In the data rows, the value 128 means zero.
Here are some points:
119,95,97,163,138,135,146,99,146,155,83,119,115,151,113,130,127,116,173,104,127,88,129,155
133,129,121,119,120,140,130,125,132,132,154,108,102,143,124,148,141,110,130,107,135,95,97,121
110,161,88,101,116,168,99,111,155,138,115,157,91,93,95,115,151,170,97,108,121,97,131,148
132,110,181,161,207,63,159,63,63,70,49,79,86,70,133,163,63,181,70,63,173,63,193,75
95,105,110,155,151,155,108,95,104,161,108,123,161,155,143,140,91,125,118,142,93,101,107,125
177,170,141,151,95,181,111,114,148,110,161,170,149,101,91,75,181,135,99,165,141,165,146,86
152,127,155,168,143,97,83,120,130,97,173,110,79,159,159,181,105,83,155,86,165,93,79,132
127,125,126,121,140,114,155,170,152,124,102,145,125,140,131,104,152,155,151,119,125,124,148,126
93,83,114,165,99,137,148,148,93,102,86,168,146,105,148,97,154,79,111,95,102,151,93,170
165,91,168,141,111,102,118,149,88,95,151,127,121,104,151,165,131,126,132,131,152,146,104,99
131,124,118,120,142,120,125,143,137,151,119,121,132,141,127,126,113,108,143,101,111,127,126,138
75,155,125,102,104,70,173,186,70,86,193,86,83,170,70,145,110,49,161,79,207,49,70,159
125,93,99,99,145,105,97,165,121,118,118,148,181,95,107,123,126,149,91,124,83,140,123,151
143,111,111,181,93,88,165,123,83,113,93,104,133,83,136,135,138,168,152,116,170,173,116,113
Then 18 other points, each followed by its number:
91,88,79,154,170,141,124,104,86,177,63,155,177,129,83,101,97,120,88,120,88,108,115,145 0
157,149,75,83,83,108,163,133,159,75,140,83,88,91,116,88,163,113,123,173,143,181,170,152 1
107,86,70,159,186,107,131,101,165,170,126,193,105,154,142,157,101,137,145,177,79,86,165,142 2
146,154,142,133,148,110,126,146,97,131,132,115,95,163,146,129,133,86,105,126,107,148,125,110 3
105,97,119,152,168,146,110,107,101,149,116,111,143,168,132,146,93,130,116,146,97,111,113,130 4
137,137,148,129,163,143,88,119,135,142,142,114,93,115,137,154,143,138,138,157,126,104,99,115 5
116,157,143,130,118,152,161,88,116,119,91,131,131,124,152,83,137,157,127,105,116,120,163,95 6
121,121,107,138,121,125,121,161,107,140,95,151,151,152,114,111,107,123,141,135,118,138,127,157 7
186,63,207,146,159,186,177,157,136,49,186,149,49,165,173,193,49,91,186,145,193,177,159,101 8
126,145,83,136,126,133,157,79,110,143,124,101,145,102,120,95,146,141,93,136,130,155,149,186 9
79,102,105,113,177,149,120,116,118,173,70,154,163,120,105,116,104,119,102,155,99,118,157,163 10
148,130,163,114,88,86,181,181,143,123,145,91,157,173,155,102,170,124,165,88,163,163,155,173 11
99,142,136,143,181,115,129,124,133,165,88,125,101,145,104,152,149,165,114,170,104,136,132,146 12
123,101,113,108,130,129,132,127,102,136,114,140,154,118,102,124,130,133,104,130,120,114,114,131 13
155,99,133,79,107,123,143,177,173,108,143,165,141,137,121,120,136,75,157,91,168,168,168,79 14
63,151,86,186,146,165,95,159,99,186,107,143,113,135,149,168,83,88,95,161,159,142,88,119 15
141,132,108,95,127,130,105,83,145,181,125,137,193,107,97,136,159,159,137,93,114,105,102,104 16
145,118,135,132,110,127,154,152,149,101,133,129,114,125,141,118,132,121,129,110,155,157,145,116 17
Which three of these numbered points are nearest to each point below, looking only along the 8 directions in which the first points spread most? Their numbers follow each, nearest first.
138,79,154,145,131,116,136,137,140,133,157,135,111,136,118,151,88,101,168,140,136,135,133,124 > 3 5 17
193,75,186,193,193,170,63,70,170,168,207,63,75,181,207,207,75,99,193,132,151,79,49,63 > 8 5 3
170,186,165,75,70,49,193,193,181,83,177,49,186,193,186,79,129,186,207,97,177,193,186,114 > 11 14 1
149,148,145,124,132,93,123,155,124,93,136,95,124,161,138,131,86,97,154,137,133,123,119,136 > 3 5 17
114,181,131,86,102,193,79,141,186,63,165,207,108,75,75,49,207,173,63,207,157,161,181,83 > 1 16 9
168,141,146,126,114,126,101,145,120,129,120,141,110,99,111,127,135,142,110,133,154,131,111,93 > 17 3 5
102,114,95,118,154,138,116,132,105,154,79,146,165,131,93,114,108,115,107,149,101,110,138,165 > 10 0 13
70,49,193,173,63,83,186,91,49,79,137,177,207,186,79,170,95,193,49,193,186,207,91,207 > 13 7 9
111,133,161,110,133,124,86,105,154,152,141,163,107,157,115,141,119,114,121,163,86,91,120,88 > 5 16 3
